One vector is turned by the same rotation once a tick. Each row is the vector after some number of ticks, and that number follows the row.
The counts run from 0 to 794.
[ 12.3 -27.6 -13.7   8.1   9.6   1.8  38.4  25.4 -34.8 -14.6  -2.3  -6.5
  25.3 -10.6  42.3   2.0  18.6   2.6 -18.7   4.8 -17.3 -49.6 -23.8   4.2
  24.3  -3.7   9.3 -41.2  10.7   2.1 -24.2 -27.2  -2.1  47.7 -20.2   2.8
 -26.1 -21.3   0.8  -4.7   3.2  24.9   9.0   0.0  40.3 -15.2   3.5   3.5
  43.3  25.9   8.9] => 363
[ 11.6   7.7 -40.5  24.2  15.2 -10.8  -4.1 -14.6 -33.7 -34.8 -31.8   7.6
  21.0 -20.1  -5.1  21.3  24.9  17.4 -58.0  -0.3   3.0 -28.7  -7.6   7.4
   2.1  -0.5  21.1 -22.0  29.3  -8.4 -20.8  -6.1   8.2  50.5 -14.9  -1.4
 -22.4 -36.2 -26.3  -2.3  16.5   4.9   0.9   3.9  14.5 -17.5   8.7  32.5
  17.7  12.7  14.9] => 570
[  1.3 -16.9 -38.6  27.5  17.0  -4.5   4.2   7.6 -36.0  -2.7 -31.4 -37.3
  11.5 -23.0  35.4   1.6  18.2 -17.2 -44.3   8.2  -8.7 -32.6 -21.1  -2.7
  -4.1   1.3  13.1 -28.7 -29.4  -9.7  -5.3 -20.6 -13.4  25.8   7.0   5.0
 -25.5 -39.0  -4.1  22.1  23.7  10.4   7.8 -10.0  23.6 -10.4 -15.1  24.3
  24.2  41.8 -13.7] => 380
[ -5.1 -17.7 -40.3  21.5   1.9 -13.5  16.1   2.4 -39.0 -33.1 -32.0  22.8
  -5.5  23.4  10.3 -15.2   8.5  26.7 -24.1 -15.2 -42.0 -14.1  21.7  -8.3
  -0.2  -4.0 -28.6   8.6  -5.9 -25.9 -13.3   4.4 -10.5  49.7 -24.7   8.4
 -53.5 -41.9 -20.2 -15.0   3.3  17.2   7.5   9.9  16.0 -29.4 -12.1  24.5
  -1.3   9.8  -2.1] => 584
[ -8.6 -10.6 -18.0  19.7  -3.1 -20.9   2.2  20.6 -22.7 -35.4 -46.0   7.7
  10.5 -11.9 -21.4 -15.4  32.0  35.9 -33.7 -23.6 -23.7 -31.6   4.8  -5.8
   9.6   7.8 -20.4  -5.2  26.2  -9.9   4.6  18.4  -7.3  46.3 -24.3  -7.9
 -34.2 -45.9 -23.3 -19.6  -0.8  14.0  12.8 -27.6  -0.3 -26.9 -11.7  23.7
  -2.1   6.5  -1.3] => 25
[  6.3 -10.6 -31.6  21.4   6.6  14.9  22.9 -10.3 -24.3 -28.4   2.6  -0.4
  13.6  21.9   9.7  -6.6  14.3  18.4 -45.1 -19.7 -35.5 -30.5   0.1 -17.3
 -19.6  -8.6   4.5 -22.9 -14.7 -10.5 -23.5   1.6  -3.8  65.1 -12.5  14.6
 -38.1 -44.3  -7.3   3.7  19.2  14.5  30.1   9.8  -4.9 -14.8  -8.4  32.2
  17.1  22.3  -6.0] => 733
[ -9.0 -37.2 -28.6  43.3  -1.2  -2.7  13.3   0.6 -42.0  -5.4 -28.1   8.0
 -11.3 -30.1   8.1  12.7  20.6  -1.2 -27.7  -6.9 -31.5  -0.1   1.3  -2.3
   0.0   8.4  10.4 -19.8   0.4 -34.7 -14.0   4.3  -6.9  47.8  -3.2  -7.1
 -40.5 -46.2 -22.1 -25.2  -2.1  -6.5   2.4  22.2  45.0 -19.7  -9.3  -0.7
  10.2  20.6  25.8] => 780
[ 12.4 -21.0 -38.0  38.0  -1.3 -13.1   0.5  -6.2 -19.8 -21.3 -44.1 -30.8
  12.8   9.7  28.9 -11.1   9.0  10.0 -42.8  -1.6 -21.9 -32.2   6.4 -17.5
 -12.8  -8.8 -29.4 -14.9 -20.8   6.4 -23.2   7.4 -12.4  24.2 -38.6   9.4
 -35.6 -32.4 -10.5  12.5   1.2   7.2  -4.4 -10.7  37.7  -3.6  -5.6   3.9
  36.8  29.7  -2.7] => 673
[ -0.8 -19.7 -36.7  24.8  12.1 -33.5   7.3   6.3 -26.8 -24.8 -48.8  19.2
  15.6  16.8  -2.8  -2.7  22.0  16.3 -29.5   1.6 -29.3 -17.4  15.8 -10.1
  15.7  -6.1 -26.5   7.8  13.5 -14.8 -17.9  14.5  -3.9  47.4 -26.1  -7.6
 -55.6 -30.8 -26.5 -24.6  -3.1   9.8   5.2 -20.4  20.0 -22.8  -6.6  16.1
  -1.8  -6.3   7.5] => 668
[-11.6 -20.2 -17.0  22.0  20.5 -22.7  22.2   4.2 -34.1 -33.0 -29.9  -8.3
  15.9   3.4  -7.9 -21.9  32.4  39.4 -16.5 -20.5 -52.7 -11.9  -4.0 -16.7
  -2.7  -1.2  -5.2   5.2  -2.8 -21.4 -14.4  10.3  -2.8  50.9 -22.0  17.1
 -47.1 -28.7 -14.3 -29.5  21.4  14.0   8.9  10.6  14.0 -22.3  -5.8  10.1
 -22.7  16.7   6.1] => 533
[-22.5  -7.2 -15.7   1.8   7.5 -22.3  35.3   4.2 -34.5 -16.3 -21.6  15.3
  30.8   3.6  21.5 -15.8  26.2  -3.3  -7.8 -16.7 -41.2 -17.8 -14.5  13.7
  -8.2 -17.7  29.6 -14.8  31.4 -20.3 -16.8   6.3  -6.8  69.9 -22.4  -4.2
 -32.1 -29.0  -6.3 -17.4  43.7  15.3  15.8  -6.8  16.5 -12.3  -1.5   7.9
   1.5   9.7  -6.3] => 40
[ 14.6 -20.3 -33.0  46.7  -3.5  -1.3   6.1   6.7 -21.0  -7.2 -29.6  -1.7
  13.1  11.4   6.7   2.8  22.6  -2.9 -43.2   2.0 -32.1 -27.7   9.7 -29.7
  -6.0  -3.6   2.5  -6.9 -18.0 -13.5 -38.8  24.7   3.2  33.0 -26.2  -0.7
 -46.0 -37.7   1.8  -3.7   6.1 -11.6   3.6  29.7  53.9  -6.0  -2.5   9.6
  29.1   8.6   4.0] => 322
[  9.6  -2.6 -21.3  15.1   8.1  13.0  11.2   0.0 -28.7 -21.1   0.1   2.4
  25.9  -2.8  23.0  -0.1  18.0 -12.6 -42.1  -5.5 -16.3 -38.4  -5.5  -8.5
 -20.3  -6.8   8.3 -32.7 -19.5   8.7 -22.9  -0.2   0.5  56.7  -3.8  -7.0
 -31.2 -42.1   5.4   2.6  25.8  20.6  17.4   7.9  16.9 -13.8  -0.6  30.4
  36.9  22.3  -5.7] => 732
[-30.1 -11.7 -28.0  13.2  -0.2 -24.3  15.3  34.3 -27.3 -17.8 -39.7   5.5
  40.7  22.3  10.7 -10.1  31.4   4.2 -15.1  -7.5 -24.6 -22.4  -8.5 -24.6
  15.5   3.0 -30.3  -6.4  -2.1  -2.7  -3.4  15.3  -6.0  46.9 -31.9 -18.6
 -50.5 -26.2   1.6 -16.4  24.1  -9.2  -8.1  -4.5  45.2 -17.9 -14.3  -0.3
   4.0  12.0 -12.7] => 400
[ 15.2 -38.0 -36.8  45.2   0.7  -2.2  18.0   3.9 -29.9 -14.2 -24.0   0.4
  13.4   6.2  21.3  24.3  10.3  12.8 -39.4  17.2 -15.0 -22.5  11.5  -6.8
  23.0   6.2  11.5 -22.4  19.1 -13.1 -25.1  -0.7  -2.9  44.9 -32.3  -6.7
 -20.2 -37.9 -28.1  -5.3 -20.9  -6.7  -2.0   5.5  38.0  -5.3   4.5  -8.8
  39.5  20.5  22.2] => 278
[ -2.3   6.2 -42.7   8.6  12.8 -18.9  22.8 -10.1 -26.6 -27.9 -28.0  -7.2
  16.6  12.2  27.7 -15.8   4.0  34.2 -30.0  -8.2 -27.8 -19.2 -13.7  12.2
   3.6 -13.6  22.5 -12.1  35.9 -18.7 -32.9 -21.6 -14.7  52.1 -38.2  18.8
 -10.2 -18.9 -27.2   8.3  25.9  21.1   7.0  -4.2   5.5  -8.7   0.5  13.6
   1.2  15.2  -5.1] => 442
[  2.0 -31.1 -25.7  15.9  13.1  -3.7  20.3  11.7 -36.1 -13.5 -32.7 -17.7
  21.9   0.4  18.1  17.5  18.4  -3.1 -36.3  19.3  -0.9 -21.2 -20.4   2.8
   8.5   5.9  23.3 -28.7 -21.5  -4.8 -29.1 -17.2  15.4  52.1   3.8  -7.7
 -25.0 -33.0 -19.1   1.1  14.4   8.2 -12.6  26.6  36.9   0.6  -4.2   2.1
  42.4  29.5  14.8] => 413
[ -2.5 -24.0 -24.2  -0.9 -14.7 -11.6  11.0  13.8 -19.7 -27.6 -40.5   0.1
  16.0  10.0   5.0  -8.7  17.6  29.6 -40.2  -3.0 -19.3 -37.8  -8.5  -3.0
  11.6  12.2 -29.4 -13.0  32.1   5.3 -10.5  11.2   0.7  40.1 -51.0  -5.0
 -16.9 -37.4 -19.1  -1.6 -14.5   7.8  -8.4 -30.0   4.9 -12.1 -15.9   4.8
  34.3  10.1  13.0] => 310
[-31.7 -14.3 -59.8  24.1   7.1 -17.9   8.6 -13.3 -22.2   4.4 -37.3   7.8
   7.8   1.2  -3.3  14.1  19.7   2.6 -56.2   3.8 -18.6  -1.5  -9.4  -9.6
   3.7 -13.8  21.1 -14.0   9.4 -23.9 -14.7   0.8   2.6  39.2 -15.8   2.7
 -33.5 -36.4 -23.1   5.2  25.2 -24.3   7.9   7.1  25.2   1.6 -13.9  19.6
   0.6   4.9  22.7] => 652
[  5.7   1.1 -42.5  10.5  -0.6  -5.8   0.9  -2.6 -22.1 -22.8 -23.0  17.0
   7.1   9.8  10.8  -9.7  13.3   6.6 -53.6 -11.8 -14.9 -24.8   7.1   1.1
 -23.5   0.8   0.8 -21.1  -9.4 -15.3 -19.5  -1.2  -8.5  59.0   2.6  -1.3
 -22.0 -56.2 -22.4  -3.1  11.0   3.2  13.7  -6.8  -6.0 -12.2 -17.3  40.4
  22.9  19.0 -25.3] => 141
[ 15.0 -23.8 -12.1  11.4  17.0  -6.4  37.7  12.9 -30.1 -22.6 -19.0  -8.0
  22.6  -9.6  17.0 -11.9  10.3  24.3 -27.5   2.3 -41.3 -29.1 -14.6  -2.7
  -5.9  -9.9  40.0 -16.6  18.8 -11.9 -45.1   3.4  -2.9  50.0 -19.8  28.1
  -5.0 -27.3 -19.5  -0.9  19.2  27.1  11.3  16.3  13.4  -4.4   0.1   6.3
  33.7  13.5  10.3] => 46
[  2.4 -29.4 -14.7  13.5   3.4  15.7  14.1  21.7 -34.4 -36.6 -19.6 -23.0
   5.1 -30.5   4.2  -9.8  24.4  14.3 -30.4 -16.1 -25.3 -37.7 -34.4  -9.2
   2.2  16.7 -15.8 -26.6  16.6  -3.0  21.5 -17.1 -10.7  39.0 -14.4   2.4
 -21.1 -40.0 -11.5  -1.5   5.1  20.9  11.8 -20.3   7.3 -30.6 -11.4  18.0
   9.3  50.2  11.1] => 19
[ -9.1  -4.1 -50.7  13.9 -18.2   9.5  19.0   9.2 -27.5 -12.0 -16.8  24.2
 -13.4 -22.3  14.7 -10.0  -3.0  -2.2 -36.2  -9.8 -34.0 -29.2  -1.4  11.1
 -17.9  -9.1  28.8 -21.3  36.5 -27.2 -10.7 -13.0 -13.3  38.7 -19.0  -1.2
 -13.7 -49.2 -26.1  13.2  19.7   8.9  21.8   2.4  31.1  -9.8 -10.5  28.4
  23.1   0.1   3.2] => 553
[-15.2 -31.4 -31.6  24.0  -4.0  -8.7   9.6  12.0 -19.9   6.3 -29.4  11.5
  17.9 -15.8  -5.4  26.8  41.8  -1.6 -54.9   4.6  -9.5 -27.4 -12.7 -19.2
   2.1   3.4   6.0 -26.6  10.7 -11.2 -11.3  10.3   7.7  41.2 -22.4 -12.7
 -40.7 -46.6  -9.9  -4.7   0.7 -21.7   2.4 -11.6  35.6   3.3 -24.3   5.3
  28.1  16.4  32.9] => 10
[ 15.9  -1.5 -50.5  14.6  15.9 -20.8  10.4   9.6 -18.9 -21.4 -28.7  10.2
  24.0   7.1   7.9  -5.2  20.2  29.6 -62.4   2.3  -9.0 -26.1   2.3  -4.3
   8.1   3.9  22.4 -15.5  -3.6 -13.9 -33.4  -5.3   2.6  44.2  -5.8  13.1
 -20.2 -31.4 -35.6  -8.2   7.8   1.8   8.3  16.3 -14.7 -12.6 -14.0  39.0
  17.0  13.3 -18.0] => 375
[-31.2 -25.9 -36.2  26.4  10.5 -20.4  23.9   1.1 -33.0  -7.5 -45.2   3.5
   6.9   4.3   5.4   8.6  33.1  -2.5 -21.7 -15.2 -32.2   4.9 -10.2   3.1
  18.4   9.0   7.6 -16.5  20.6 -30.6   9.4  -1.0 -14.2  51.1  -4.9  -6.1
 -47.2 -36.7 -27.3 -22.2  11.5  -5.7   7.1 -26.7  19.5 -29.1  -8.9   6.5
 -12.0  12.0  19.5] => 384
[ -7.4 -34.1 -23.5   9.4  28.9 -20.1  31.8  11.8 -17.2  -8.0 -29.0 -10.4
  17.9   7.2  45.8  -7.2  19.3   2.2 -12.4   3.0 -29.5 -21.9  -5.5  -3.1
  31.6  -8.9   0.8 -31.6   8.3 -12.0  -5.0 -26.1 -28.7  37.0 -17.4  18.0
 -46.6 -27.5 -19.5  -1.0  -6.4  29.6  21.2 -41.5  16.8 -16.3  -3.3  11.3
   9.9  20.2   8.7] => 708
[ -7.2  13.9 -45.8   6.4  10.9 -11.3  24.5  -5.6 -24.4 -29.0 -24.0  13.7
   7.6  -9.3  10.5 -14.2  14.6  32.8 -43.2 -15.2 -32.2 -33.2  -7.1  -7.1
  -8.3 -19.4   4.3  -9.0  32.1  -4.0 -16.6 -17.7 -11.5  45.3 -31.2  21.2
 -23.8 -26.3 -17.7  10.0  34.3  15.7  28.7  -9.0   6.5 -19.0  -8.5  50.3
  -9.5  11.5  -5.8] => 208
[-16.2  -1.5 -52.0  18.4  -6.6 -15.9  -2.0   5.7 -14.0 -16.1 -39.4   8.3
   8.1  28.9   8.2 -17.9   7.4  16.8 -39.9 -10.9 -28.9 -30.8  12.7 -21.2
  -7.0 -14.6 -25.9   2.3   4.2  -7.7 -19.9  11.2   1.0  30.6 -42.0  -2.7
 -39.2 -31.6  -3.2   6.8  22.6 -10.3  -7.6  -6.0  42.4 -16.2 -12.7  23.7
   9.6   4.6 -15.0] => 718
[  0.0 -10.9  -9.3   9.4  15.4 -24.6   2.4   9.6 -46.7 -37.0 -42.4   0.3
  15.4 -24.9  -2.9   6.7  21.5   8.4 -33.7 -10.9  -4.2 -26.6  -8.5  21.9
  -3.7  11.7  -7.3 -22.1  -1.1 -11.8 -13.6   3.3   6.4  59.5  -6.5 -23.7
 -26.3 -41.0 -19.2 -28.4  13.7  19.1 -13.1   3.3  15.6 -32.8   0.3   8.6
  27.3  30.0  -2.7] => 219
[ -8.0  -6.3 -24.9  17.1  -3.6   0.2  14.9  11.8 -37.0  -2.4 -14.1   6.4
  26.1 -17.6  16.2  11.2  26.0 -28.9 -34.4   2.3 -11.9 -34.3 -24.2  -9.9
  -8.7 -11.0   1.7 -39.5 -15.9  -0.5 -14.8  -3.0   5.9  45.5  -2.4 -12.1
 -36.4 -34.8  18.3  -2.8  30.8  -0.9   9.9   4.7  51.6  -6.7 -10.1  13.4
  47.1  21.5   4.6] => 731
[ -9.9 -35.1 -13.7  23.9  13.4   2.0  23.4  25.2 -25.0 -22.8 -17.3 -11.3
  14.4   0.8  21.9   3.3  22.3  -4.0  -6.9  -9.7 -44.1 -29.5  -7.9 -19.6
  13.8  -4.9 -22.4 -13.4  16.6  -7.2  12.0  -3.0 -14.2  34.2 -19.3 -11.0
 -58.5 -33.4  -3.0   0.6   5.5  28.0  22.3 -31.4  37.1 -34.9   2.6  11.3
   6.1  14.9  16.9] => 71
[  0.1 -13.3 -23.2  37.0   0.7 -18.2   8.3  -7.6 -31.8  -4.4 -37.5 -16.8
  15.0  -9.0  -4.0  -1.3  23.0  14.8 -37.8 -10.6 -42.4 -24.6   2.6 -24.4
 -30.8 -12.0   1.2  -8.1  -4.6 -15.8 -34.4  28.1  -2.8  37.3 -42.1  10.9
 -30.4 -32.5   0.6  -0.1  23.3  -5.2  -4.7  27.1  42.8  -3.6  -4.9  -9.7
  28.6  18.0  12.8] => 405
[-22.5 -22.1 -39.3  21.2   2.8  -5.5  34.8  33.7 -30.2 -10.6 -21.8  20.2
   7.2   2.2  15.5  -3.0  16.1   7.3 -12.3   1.4 -22.1 -18.4  -9.4   7.4
  30.6  14.7  25.1 -13.6  33.4 -32.6  -2.7  -7.7 -12.6  47.9 -10.5 -10.9
 -35.2 -40.3 -29.7 -19.3   5.9  -1.5   5.8   0.5  38.2 -29.3  -0.1   0.2
   8.8   9.8  -1.1] => 234
[ -6.3 -12.6 -40.1  25.9 -12.4   0.9   2.2  -7.6 -38.3 -29.0 -11.8   3.5
   6.9  -5.1   6.9  -2.3  13.9  24.9 -45.0 -22.2 -15.2 -26.3  -7.5  -3.7
  -6.6  28.6 -21.0 -25.8 -14.3 -10.1  -6.8 -14.4  -8.6  61.2 -10.9  -7.7
 -18.2 -42.8 -18.1 -18.7   3.6  -7.5   3.7  18.3   9.6 -24.1 -27.7  19.0
   4.4  41.1 -23.6] => 778
[-18.9 -16.6 -27.0  -3.9  17.3 -45.0  29.7   3.3 -24.7   2.4 -49.8  -7.1
  20.8  -2.9  41.3 -19.0  12.7   1.1 -12.0   1.6 -23.9  -7.4 -19.9  14.2
  18.8 -19.2  14.2 -30.8   8.4 -16.0 -16.2 -11.4 -21.2  43.7 -17.8  15.3
 -32.2 -26.0 -16.7   3.3  16.9  29.3   6.0 -35.7  10.6  -1.1 -14.1   0.3
  18.5  16.7  -0.6] => 625
[ 13.1  -9.7 -13.1  20.0  11.4 -16.5  23.4  19.5 -26.3 -15.2 -38.1   2.9
   6.5 -43.1  35.5  -7.3  22.1   4.2 -22.9  11.4 -20.4 -48.2 -12.4  -3.8
  16.0 -17.1   4.9 -10.2  42.4  -5.6 -17.3  -7.9 -17.7  26.9 -35.7   6.0
 -28.5 -19.2  -9.1  -5.9   0.6  25.8  12.8 -19.3  51.3  -8.2   2.7   9.5
  32.9   4.6  26.1] => 78
